M: rows in several groups, each row roughly a mix of its group's directions (one row in no group)
M (104 x 10)
[[  9  10   3  -5 -18  17   4 -22   6  -1]
 [ -1   0  -3 -14  11   9   3 -21  10  20]
 [ 24  10   2  10  -6  -1   2 -11 -19  -8]
 [  5  -5   0   1  -8  -7   8   9  12  31]
 [ 17  -1  10  11   7  -7   0  19   4 -20]
 [-13  -9   7   3 -13  11 -17   4  19   9]
 [-13 -17  10  -6   9   3  -2   5  23  11]
 [ 13   1 -13   5  -7  -7  12  -2   1  28]
 [-26   7   0 -19  -8   2  -8  -6  -4 -11]
 [  7 -13 -17   6  -6   0   2  10  17  21]
 [ 13   2 -17  10   4 -12  14   1 -20   9]
 [ 22   2 -15   4  -7  -4   6   3  -8  21]
 [ 26  -3  12  19   4   1   1   6  -9  -7]
 [ 22  12  22   0   1  -2   4  -4  -6 -13]
 [ -8   1   5 -12  -1  27  13 -12   0   7]
 [  6  -4   8   8   6  -8   1   4  10 -31]
 [ -6   4 -22  -8 -13  -9   0  16   9  13]
 [ -1  -1  20  -5   6   3  -8 -12   0 -26]
 [ -6  -8   3 -18 -10  -1  -4  24  -2  15]
 [ 21   7  -5   7 -11   4  -9 -15  -3 -19]
 [-13   7  10   2   8 -14  -5  27   0  -4]
 [  4   3  20 -13  -5 -15  -4   7  17 -14]
 [  4 -25  -5   6  15   1   2  19   1   7]
 [ 23 -13  18   3   1  10   2  -8   0 -11]
 [-21   2  -7  -4  16  -7   3  22   7   5]
 [  3   3   3  -5   2  19  13  -5 -20 -20]
 [-14   4 -14 -14 -11   2   0 -17   7  18]
 [ 18   6   2   8  19  11   2 -20   0   5]
 [-11   3   5 -11   1  28   4 -17  -4   2]
 [ 24   3  -9  10  -2 -11   6  10  -2  19]
 [ -8  -2  13 -15 -15  16  -2  -7  19  -4]
 [ -5  15  10  -9  12 -16  -1  21   2   9]
 [ -9  -8 -22   0 -13   9   1  -2   5  22]
 [ 20  11  20   5   5 -15   5   4  -6 -10]
 [  2  15   6  -3 -11  17   8 -23  -5   2]
 [-15   6  23  -4   0   2   4   1   2 -23]
 [  2  -8 -28   3  -6   4   4  -8  -3  18]
 [ -7  -3 -15  -1 -16   3 -11  16  11  17]
 [-15 -16 -19   0  12 -15   0   7  -9   3]
 [ 13 -12  -9  11   5 -10   9  20 -16  -3]
 [ 18   7   8  12  -6  -2 -15  -4  14 -17]
 [  2  21   4  -7 -16 -11   6  -2 -18  11]
 [ 17  -3  -1   4 -19  16  -4 -20   4   3]
 [  1 -15   5  18   8  -6  -4  26  -3   3]
 [  2   0 -15   1  -6  -1   6 -19  -3  27]
 [  2  18   6  -2   5 -21  11   7 -17  -9]
 [ -8   2 -14  -9 -15   6   2 -25   3  11]
 [  0  -7 -10  21  10 -14 -10  15 -12   3]
 [ 22  -3  -8  20 -12  12  -6  -5  -1   7]
 [-18  -3  10  -4   2 -17  11  18   4  12]
 [ -8   4   6  -6  -5  11  -8 -22 -15 -18]
 [  3  -4   9 -16 -13  10   4 -22   3 -15]
 [  9  11  -6   3 -12  -1  15 -15  -1  22]
 [ 26   9   1  14   4  -5   4  -1 -16 -11]
 [ 10   2 -10  12   7 -19   3  10 -20  -7]
 [  0 -19   0  -5  -1  16 -13 -16  14 -10]
 [  3  12  13   3  19 -15   8  18  -7   3]
 [-17  -8  11 -12   7   8 -11  -7  10 -19]
 [ 21   5   2   8  -1 -12 -10  17 -11 -13]
 [ -4  13   3   2   0 -20  13  20  -2  14]
 [-14   4  -5   1   6  -4 -17 -13 -17 -18]
 [ -6 -14   3   1   8  -7   3  17  27   3]
 [  7  10  -6   6 -19  19 -13 -13   8  -8]
 [ 17   6  13   4  -7  16   9  -9  14 -14]
 [ 19  -4   4  22   4  -1  -5  22  -5   0]
 [ 18   4   9   5  24   2  -5   2 -10 -15]
 [ 10   1 -21  10 -15   8  -1 -13 -12 -11]
 [  6   7   9  -5 -11  23  -1 -19  12  -3]
 [ -8   3  26  -3  10   7  -7  14   7 -14]
 [  0  22   7  -6 -13 -19   7   6 -12  -3]
 [ 11   7   8  11   4 -21   1  22  -7  -1]
 [-15  -2  -3  13  -4  -2 -14  14  10  21]
 [ 10  -3  21   8  15  -8   3  15  -7 -13]
 [-22 -13 -11  -8  -6   7  -3   1  16  14]
 [ -9 -18   4 -16  14  -9   7  14   4  12]
 [ 23   2  -3  14   2 -16   7  16  -5  -6]
 [ 15   5  17  14  15  -3   3  17   8  -8]
 [ -5   9  -3 -12  -6 -20   1  22  12  -1]
 [-15 -11 -13  -5 -10   3   1   3  14  22]
 [  4   8  -3   5   3   9  -3 -15 -23 -19]
 [ 30  -6  -5  12 -11   8   1   1  -7  -2]
 [ -6   7 -26   7 -17   0  -4  -1  -1  16]
 [  5  -4  14   6   5 -11  -8  22  19  -1]
 [ 10  -8  -5  -5 -11  14   5 -27   0  -7]
 [-16   5 -20   0 -15   4  -5 -14   5  14]
 [  1 -15   6 -13 -13   4   2  14  19 -14]
 [-12  -9 -10  -5   6 -11  10  11 -22 -13]
 [-19   7  -3  -9 -10   5  -8 -24  -9  -1]
 [  2  -8  -9  -4   5  14  18  -3   6  25]
 [  1  -3  14   0  23  15  -5 -14  11  -7]
 [ 10 -15   0  -1  -7  19   1 -21   3 -14]
 [-14  -2 -19  -7  -5  -1   9 -16 -16  12]
 [  8 -14   4   0  10  12  -7  12  13 -22]
 [ -3  19  10   1 -12   7  -6 -25  -2  -2]
 [  7  15  12  -2 -10  19   8 -20   1  -4]
 [-11   5 -22  -5 -13   6   0  -2 -11  19]
 [-21 -10  -9 -10   9   8  -5   9  11  16]
 [ -7  12  12  -7  -3  14  -5 -12 -16 -19]
 [ 12  17  17   3 -11  12   4 -13   7 -11]
 [ 22   9   8  12   9  -5   2  -1 -14 -17]
 [ 16  14 -10  15  -4 -11  11   7 -16   0]
 [ 18   2  10  13   7  -1  -5  24  -4  -9]
 [  4  11  23 -10   9 -14  11  -5  -9 -10]
 [-11  25  17  -3   9 -15   1   0  -3   0]]

which group is each row in? (one row of each group first)
[-23  -9 -14  -5  -8   8   1  -1   9  19]	(44)
[  7   7 -13   5   2   5  17 -14 -24   1]	(104)
[ 16   1  -4  10  14  12   5 -22  -7  -9]	(94)

[-11   8   5 -17  15 -20  13   6  -6   2]	(94)
[25 -6  5  5  3 10 11 14 12 -6]	(104)
[  4 -22  19  12  14   0  -2  11   4   4]	(94)
[ -7  13 -14  11 -18   1  -6 -16   0  16]	(94)
[ -5  10 -19   2 -19  -6   9   4 -10  17]	(44)
[ 13  12   6  -2 -17  10  12 -11   9  17]	(104)
[-13 -17   5   5  -6  11 -15   5  18  11]	(94)
[  9  16  -5   9   6   1   3  -4 -28 -10]	(44)
[-26  -2   9  -7  -6   1   8 -14  14  -6]	(104)
